cols: M V Y B P R W A
[172 136 115 113  94 155 101 107] = karu
[140  95 147 150 146 152 140 148] = mibu
[ 92 115  87 148 181  83 150 132] = tumu
[152 157 173 122  75 119  95 142] = dig
[ 83 138 132  91 109 101 145 137] = kep
[170 112 180 146  93 150 106 158] = fuz
[158  87 135  79  91 139 121 119] = zedez
[ 65  97 109 128 169  89 155 155] = dipak
[ 92  98  87 148 181  83 150 132] = Geto
next: [135  79  91 139] => [121 119]
at: [152 157 173 122  75 119] => dig, 1
at: [146  93 150 106] => fuz, 4

cols: H E D Q Z N G S
[110  60 145 160  83  93 119  77] -> nuvu
[152  69  88 107 141 160 137 123] -> Refoz
[163 139  99 129 148 136 102 152] -> Veni
[163 139  99 129 148 136 102  77] -> gubeb
[126 146 126 124 126 146 167 123] -> Bol
[115 138  89  79  96  92  66 148] -> Veki
howmany Bol: [146] => 2
col: [119 137 102] => G
col: [160 107 129] => Q

cols: T J K X U
[179  41 204  84  84] : bupi
[177 211 169 106  65] : Memeg
[164 112 202  84  58] : kagi
[108  65 145 136 141] : duv
at: [204  84] => bupi, 3
at: [112 202] => kagi, 2
at: [106  65] => Memeg, 4

cols: zizes metus Domeg bakov reb tinal
[156 116 106 127 112 122]  Gub
[133 149 120 151 136 149]  zin
[124 112 119 133 128 126]  vumi
[114 210  91 136 117 120]  kisa
[124 175 124 123 157 158]  Mani
[ 91 155 156 116 100 133]  fek
[210  91 136 117 119 142]  serut
places Mani: [157] => 5
at: [210  91 136 117 120] => kisa, 2
places kisa: [91] => 3
at: [116 106] => Gub, 2

cols: Gak Dosik remo Dela
[ 83 207 130 130]  Gudek
[ 67 131 131 131]  Nuso
[ 67  86 194  91]  vil
[132  55  55 132]  merir
[ 83 207 188  54]  Tulum
howmany merir: [54] => 0
col: [131  86] => Dosik
col: [194  55 188] => remo
howmany Gudek: [130] => 2
which: [ 67  86 194  91] => vil
places Nuso: [131] => 2 3 4

cols: buvip duvin fudo Tidib virub sabar Ribo
[163 120 162  83 145 130 163] -> lopuz
[ 82 131 122 140 149  99 145] -> Tif
[146  87  93 158 147 152 131] -> Suvur
[163 120 162  83 145 158 163] -> tidov
[132 192 127 162  94 116  72] -> Mibat
[171 139 154 115  86 160 107] -> tutam
[115 146 105 189 161 161 161] -> dop
[108 143 142 155 165 134 161] -> pofum
[146  87  93 158 147 152 151] -> Fakav
[125 120 149 118 180 144 184] -> gugo
[146  87  72  94 162 116 127] -> girak
at: [127 162  94 116  72] => Mibat, 3
which: [146  87  93 158 147 152 131] => Suvur
which: [163 120 162  83 145 158 163] => tidov
at: [120 162  83 145 130] => lopuz, 2
howmany dop: [161] => 3

cols: tikal Fofav raded dezem libu sos dod femez Sizu fiv
[123 108 144 141 166 126 158 190 145 126] : luku
[ 91  98 191 164 149 104  90  90  90 125] : vogem
[116 140 134  74 138  81  99 117 116 118] : Bag
col: [158  90] => dod
places vogem: [90] => 7 8 9
next: [191 164 149 104  90] => [90 90]
col: [126 125] => fiv

cols: vubem pif maz Mige reki zovob resom pir
[198 113 139  83 164 160 158 195] : Ser
[160 198 164  83 164 160  44 195] : rokit
[198 164  83 164 113  83 164  84] : demep
howmany rokit: [163] => 0
places demep: [83] => 3 6
col: [ 44 164] => resom
which: [198 164  83 164 113  83 164  84] => demep
next: [113 139  83 164] => [160 158]
at: [160 198 164  83 164 160  44] => rokit, 1
at: [198 113] => Ser, 1

cols: nuv Rurez Tiva Zuso mafaz Tikin fasu Kune
[149 122  78 115 157 101 140  97]  sibab
[118 124 119 105 139  99 131 107]  pul
[138  68 112 113 193  68 148 114]  tem
[120  74 131 138 188  70 156 121]  sumuk
[133 138 132  82 166  52 133 124]  Pimu
places tem: [112] => 3
col: [122 124  68  74] => Rurez
next: [131 138] => [188  70]

cols: sosip Kuz fop kiz forab Bofi
[183 187 189 184 191 189] : rep
[177 180 185 185 177 188] : fafe
[177 167 189 177 167 191] : voga
[171 197 192 178 207 205] : kive
[183 185 179 185 185 183] : moku
[198 186 173 164 159 174] : gizug
[182 193 187 182 188 186] : doto
[184 182 189 168 168 188] : nemin
[185 187 169 176 176 176] : rom
[185 187 169 193 185 173] : vali
col: [164 182 168] => kiz
places voga: [177] => 1 4
howmany rom: [176] => 3
howmany kive: [192] => 1
howmany moku: [183] => 2

cols: lokag sota Pefus sedef Rura vuzes tolum tikuf
[128 110 163  75  87 184  73  82] = zagap
[ 54  75 134  49 175 188 156  56] = kozi
[ 86 128 114 215  50 165 209 113] = zures
[ 71  89 145 127 134  48 180 138] = Vinom
[ 76 154 114 179 156 128 130 143] = gide
[ 95  56  82  95 146  78 168 127] = kuden
[142 115  64 142 142 185 210 195] = kinod
[139 123 121  67 151 194 171 198] = zukam
[ 55 170 128 156 143 179 171  90] = kitud
[156 164 114 164 156 170 171 156] = sava
[ 46 126 142 191  49  53 130 119] = gused
howmany kinod: [143] => 0
howmany kitud: [171] => 1
next: [114 179 156 128] => [130 143]
at: [ 55 170 128 156 143 179 171] => kitud, 1
howmany sava: [164] => 2
col: [184 188 165] => vuzes
places kuden: [56] => 2

cols: gorar bovu Rirab nuf
[126 167 128 139] : gitip
[149 149 149  49] : fulef
[ 79 198  78  49] : zam
[103 102  49  49] : pof
places pof: [49] => 3 4
howmany pof: [103] => 1
col: [128 149] => Rirab
howmany fulef: [149] => 3
at: [ 79 198  78] => zam, 1
which: [ 79 198  78  49] => zam

cols: gelol babeb zelag rega pes zefib
[136 142 122 102 148 151] = tosur
[193 134 120 108 104 154] = Gulen
[158 113 113 158 113 158] = Keted
[136 113 126 134 130 149] = nav
[118 130 103 122 144 128] = gavul
[ 89 124 147 116 152 120] = fogen
[ 94 112 140 137 140 125] = gepom
[100 165 116  71 149 147] = mib
[173 134 114 120 157 141] = fiz
[158 147 101 101 101 147] = mari
[163 128 120 130 105 132] = Farim
places mari: [101] => 3 4 5
places Keted: [158] => 1 4 6
next: [193 134 120] => [108 104]
howmany Gulen: [104] => 1

cols: vomi vipaz tumid Sir
[ 67 198 119  79] -> ropod
[173 126 122 101] -> momak
[173 126 112 173] -> Zive
[120 120 122 120] -> tavu
[ 67 198 127 175] -> rut
[119 133  97  88] -> Bepam
col: [173 120 175  88] => Sir
places momak: [126] => 2
col: [ 79 101 173 120 175] => Sir
places Zive: [126] => 2
places tavu: [120] => 1 2 4

cols: nog bozev Voli Kibeg madoz Bara piru Tez veluf ridu
[192 161 138 163 146 148 128  52 215 155]  kovi
[ 52  52 161 161 146 148 163 163 163 130]  Monu
[173 162  75  80 155 138 112 170  91 164]  kob
at: [ 52 161 161 146 148 163 163 163] => Monu, 2
places Monu: [161] => 3 4
next: [173 162] => [75 80]
next: [161 138 163 146 148] => [128  52]
places kovi: [146] => 5
places Monu: [163] => 7 8 9
col: [128 163] => piru

cols: zap Gafem gulep miki Puz rema nune
[144 116 157 140 137 172 156]  Viken
[116 157 141  90  93 142 159]  lim
[124 117 102 178 187 136 164]  fusun
[173  80  66 116 126 139  95]  Buzo
[114 152 144 132 114 178 176]  dud
[ 97 129 135 169 139 103 130]  kufi
col: [137  93] => Puz
next: [116 157 140] => [137 172]

cols: finiz vuka mimu pobag
[135 120 123 143] : Tuv
[141 117 141 141] : nole
[133 117 125 141] : mem
[202 129 140 170] : Meru
[110  78  89  82] : loz
[150 117 125 141] : bekuz
which: [150 117 125 141] => bekuz
howmany nole: [141] => 3

cols: vabab bep Bugeg beri Mip
[166 145 181 149 146] : veg
[124 117 132 133 136] : Mepo
[116 130 119 125 116] : Kikor
[171 158 132 107 103] : nemum
[142 167 114  95  98] : tugi
[ 99 118 135 118 105] : Babez
[ 99 118 127 141 148] : Duz
[ 76 106 126 152 163] : nef
[208 153 136 111  93] : Nilup
[106 128 181 146 146] : mif
col: [116 171 142  99  99  76] => vabab
next: [117 132] => [133 136]
next: [106 126] => [152 163]

cols: kilan funu Neli gupe nopi laso soga
[128 126  87 150 118 105 146]  mizom
[141 123 147 126 126 131 135]  rov
[135 154 143  97 123 163 184]  nepi
[145 111 129 120 124 114 145]  fumik
[ 82  77 111 190 135  91 127]  pib
[ 91 154 131  98 146 166 142]  zuzam
[112 125 104 116 148 133 153]  gufo
[163 164 145  91 123 153 130]  lome
[145 111 129 120 124 130 145]  zapok
[ 82  77 111 190 135  91 106]  ral
next: [126  87] => [150 118]
col: [123 124 135 146 148 123] => nopi
next: [141 123 147] => [126 126]

cols: mozup sosoz gik ruro Diz sov Gipo Fus
[100 193 156 150 150 150 145  75]  bufik
[150 122 122 122 144 149 145 122]  ropa
[ 50  98 193 135 134 153 154 124]  fikuf
[ 93 197 125 134 109 118 128 173]  roval
[147  89 122 122 129 129 129 129]  posir
next: [ 98 193] => [135 134]
places ropa: [122] => 2 3 4 8
next: [193 156 150 150 150] => [145  75]
which: [100 193 156 150 150 150 145  75] => bufik
places posir: [129] => 5 6 7 8
places bufik: [150] => 4 5 6
places fikuf: [193] => 3

cols: teg Tep Vasez getev
[115  87 103 150] : nes
[ 74 129 140 215] : Zifas
[134  51  60 129] : ziki
[ 79 181 181 181] : gove
[151  78  87 122] : zize
[ 66 154 114 110] : fibap
[122 155 150 106] : seto
which: [ 74 129 140 215] => Zifas
howmany gove: [181] => 3

cols: dof bom mivan dutub
[ 61  61 152  61] : nudil
[153 129  60 116] : pev
[ 66 182 136  64] : Vibil
[144 128  88 111] : kipas
howmany nudil: [61] => 3
which: [153 129  60 116] => pev
which: [ 66 182 136  64] => Vibil
at: [ 61  61 152] => nudil, 1
places kipas: [128] => 2
col: [ 61 153] => dof

cols: Fug Demol Nire Mub
[167 126 136 187] -> nuta
[166 191 102  94] -> Pagi
[192 192 178 195] -> Kavo
[140 192 135 146] -> Vukur
[194 201 194 136] -> Laza
[ 87 167 188  87] -> ferol
[ 66 162 169 120] -> nunon
[ 85 161 174 111] -> tono
[161 160 127 161] -> mafak
places Kavo: [192] => 1 2
places Laza: [194] => 1 3
at: [ 87 167] => ferol, 1
col: [194  87  66] => Fug
at: [162 169] => nunon, 2
places mafak: [161] => 1 4

cols: repop tage rek Gopif mekil Dukis seba
[152  59 170 128  70  68  68] -> siz
[192 154 196 194  56 140 157] -> dufad
[197 178 148 179 212  57 106] -> Pifi
[192 154 170 194  56 140 157] -> Lita
[164 197  56 196 194  95  64] -> duta
next: [196 194  56] => [140 157]
col: [212  56 194] => mekil
at: [154 170 194] => Lita, 2

cols: tibot Kap Samu kuf Basif
[110 112 159 128  95] = lepuz
[129 129 165 128  95] = leki
[108 112 172 136  80] = vetaf
[138 110 169 138 110] = zibu
[124 110 109 129  93] = pefut
[133 114 159 128  96] = Gora
[108 111 172 136  80] = por
[110 110 110  85  85] = dem
[118 110 172 131  89] = teget
which: [110 110 110  85  85] => dem
howmany zibu: [109] => 0
next: [108 112] => [172 136]
next: [129 165] => [128  95]
at: [124 110] => pefut, 1
places leki: [129] => 1 2
howmany dem: [111] => 0

cols: guze Dal lufo fom fudub senob dut lefis
[169  96 169 145  49 120 169 117] = bime
[117 141 123 144 146 144 109 117] = mesez
[151  89  98 108  69 123 152 170] = rolor
[103 163 160 133 104 120  95 125] = raget
[ 98 163 159 183 163 163 193 128] = Zere
[103 184 167 118 109 115  48 122] = raz
places bime: [169] => 1 3 7
howmany bime: [170] => 0
at: [104 120  95] => raget, 5
howmany Zere: [163] => 3
howmany mesez: [146] => 1

cols: fada tov bup lin
[155 155 139 155] : fov
[188  55  46 195] : Tib
[127 154 104 127] : vok
places fov: [155] => 1 2 4
howmany fov: [155] => 3

cols: Nov meba zavar zeka poti Nobok ganaz ruv
[ 72 116  65  79  88 100 104 139] -> dor
[101 130 129 116 105 139 139 165] -> pob
[120 123 103 111 118 151 127 125] -> rikek
[127 128 104 124 133 164 136 123] -> Zepe
at: [127 128 104] => Zepe, 1
next: [ 72 116  65  79] => [ 88 100]

cols: Kilek Sud reze piz verug dopil
[133 108 128 109 133 114] : Fusag
[133 128 108 128 143 123] : nabe
[138 123  59 113 144 123] : til
[138 108  79 123 130 123] : rasag
[133 128 108 128 138 123] : punil
[143 118 142 118 143 118] : Vubab
[138 128 118 118 143 128] : povin
howmany Vubab: [143] => 2
col: [123 123 118 128] => dopil
at: [118 143 128] => povin, 4
col: [138 138 133 143] => Kilek
col: [138 138] => Kilek
which: [133 128 108 128 138 123] => punil

cols: zil kad tidil bamag kofum Nas suro lekog
[102 113 107 105 126 139 158 136] -> fadiv
[113 116 116  95 136 163 129 172] -> lese
[107 126 100 124 124 114 150 150] -> vesa
[ 64 131  95 106 151 158 116 191] -> Gazo
[ 81 156 142 111 162 151  85 155] -> Bavil
[ 86  90  62 107 157 119 139 170] -> boni
[122 114 134  91 144 155 122 149] -> ruza
[182 119  83 111 111 133 111 182] -> reru
[195 131 107 154  91 112 184  84] -> ras
[160 142 143 123 118 161 118 118] -> ziven
howmany reru: [111] => 3
col: [162 157 144] => kofum
at: [122 114] => ruza, 1
places ziven: [123] => 4
places ruza: [122] => 1 7
places vesa: [124] => 4 5
next: [124 114] => [150 150]

cols: ditov Peza biz sezer reti kimam mune
[161 154 150 139 139 133 136]  Zorit
[ 96  75  80 102  95  83  69]  lan
[59 51 52 70 42 46 42]  Mulu
[148 178 105 106 109 114 108]  gefi
[101 108  79 105  70  89  79]  vesir
[ 95  83 135 157 139 147 137]  bam
col: [139  95  42] => reti
col: [161  96  59 148 101] => ditov
howmany vesir: [70] => 1
at: [101 108  79 105  70  89] => vesir, 1
col: [102  70 106] => sezer
col: [161  96  59 148] => ditov
col: [ 96  59 148 101] => ditov

cols: let dip dak vob tek namug zef Kiv rebu
[113 156 150  67 159 112 112 107 112]  zel
[109 112 112 113 144 112 112 107 112]  sog
[135 146 112 136 159 106 140 120  88]  zozo
[ 99  93 126 127  74 135  98 111 158]  Kover
[128 127 126 127 127 127 127 127 126]  marel
[126 126 127 127 110 156 150  67 159]  mer
col: [107 107 120] => Kiv
at: [128 127 126 127] => marel, 1
at: [110 156 150  67 159] => mer, 5
which: [ 99  93 126 127  74 135  98 111 158] => Kover
howmany marel: [128] => 1
next: [ 93 126 127  74 135  98] => [111 158]
places marel: [126] => 3 9

cols: Zopi per buz bape
[ 74 128 121 121] -> mam
[ 43 111 112 143] -> mudo
[ 93 152  53 156] -> vis
[ 79 100  97 112] -> vumud
[ 80 104  87 155] -> tivu
[ 77 145  40 162] -> Nop
[ 59 137  90 111] -> veke
[114 145  40 162] -> relav
[ 94 118  65 135] -> Kenem
col: [111 162 135] => bape
at: [137  90 111] => veke, 2
which: [ 80 104  87 155] => tivu

cols: Vik Deti met sapi fefiv bisi Pak mafeb
[139 103 154 178  89 140 148  75] -> Tabun
[102 189 108 168 133 173 152  93] -> rori
[147  77  77  92 136  92 109  92] -> nonu
[139 103 154 178  89  91 148  75] -> zuzud
[142  84 147  86 137  83 107 163] -> mim
[108 184 151 165  94 169 143  73] -> miken
[ 99 199 111  91 144 112 118 145] -> Fidep
col: [178 168  92 178  86 165] => sapi
howmany nonu: [92] => 3

cols: Bufi vovev Bab liret did
[ 70 107  44 165  52] : Medo
[126 125 126 129 126] : Vevi
[105 105 105 108 103] : nudoz
[168 133 191  87 180] : zuzon
[105 100 105 109 103] : nev
[111 133 191 168 106] : nepo
[105 105 105 123 103] : kome
[108 104 117 108 110] : Sev
[105 105 105 109 103] : gifa
col: [107 125 105 133 100] => vovev
at: [168 133 191  87] => zuzon, 1
places Sev: [110] => 5

cols: vugeg dako poda peri vaboz ged
[193  84 141 193 141 140]  dugo
[ 53  84 141 160  49 157]  Lezo
[136 163 116  85  55 175]  kuvot
[214 140 123  84  67 176]  Teve
[208 164 164 139 139 132]  ruduf
[214 140 123  87 178 107]  ferig
[ 53  53  53 160  49 156]  loga
which: [193  84 141 193 141 140] => dugo
places ruduf: [164] => 2 3
places dugo: [141] => 3 5
howmany loga: [54] => 0

cols: sile Nobot Neveb latos Vazi kerov Lol
[137 102 127 112 150 152  91] = tos
[137 159 150 137 137 127 116] = Tel
[ 96 107 129 155 142 111  90] = fani
[124 118  95 144 115 126 109] = gof
[137 102 127 112 150 168  66] = fafi
[155 151 110 136  95 148 112] = Fose
[140 152 124  93 123 111 174] = beto
[144 142 121 126 116 115 116] = dez
[153 126 152 151 110 136  95] = suvu
[137 159 150 125 136  85 116] = Goli
[118 119 119 138 114  71 138] = betip
col: [137  96] => sile
at: [118  95 144] => gof, 2
at: [107 129 155 142] => fani, 2
howmany Tel: [137] => 3
at: [152 151 110 136  95] => suvu, 3
col: [137 137  96 124] => sile

cols: bap Befos zagut zigot
[177 128 128 126]  panop
[150 205 128 187]  pubu
[163 166 127 127]  buba
[157 179 128 141]  gov
[177 178 177 177]  pazik
[163 162 128 130]  Gugup
[184 128 128 129]  Fup
[167 149 128 127]  Rozil
[152 199 127 177]  pov
[163 194 128 130]  Rubu
which: [184 128 128 129] => Fup
col: [126 187 127] => zigot
at: [163 166 127] => buba, 1
places pazik: [177] => 1 3 4
col: [177 150 163 157] => bap

cols: sibo Gese Lemub bola lize
[ 59  64  51  99 162] : ret
[ 97 110 124  94  91] : rese
[106 110 106  94  91] : daka
[102 102 103  96  91] : Vebi
[106  78 128 128  49] : vip
[129 129 129 128 129] : molut
[128 151 117  91 137] : Bulu
[123 122 123 125 122] : goseg
[125 127 126 125 126] : Vide
at: [123 125] => goseg, 3
howmany Vebi: [102] => 2
howmany molut: [128] => 1
places Vide: [125] => 1 4

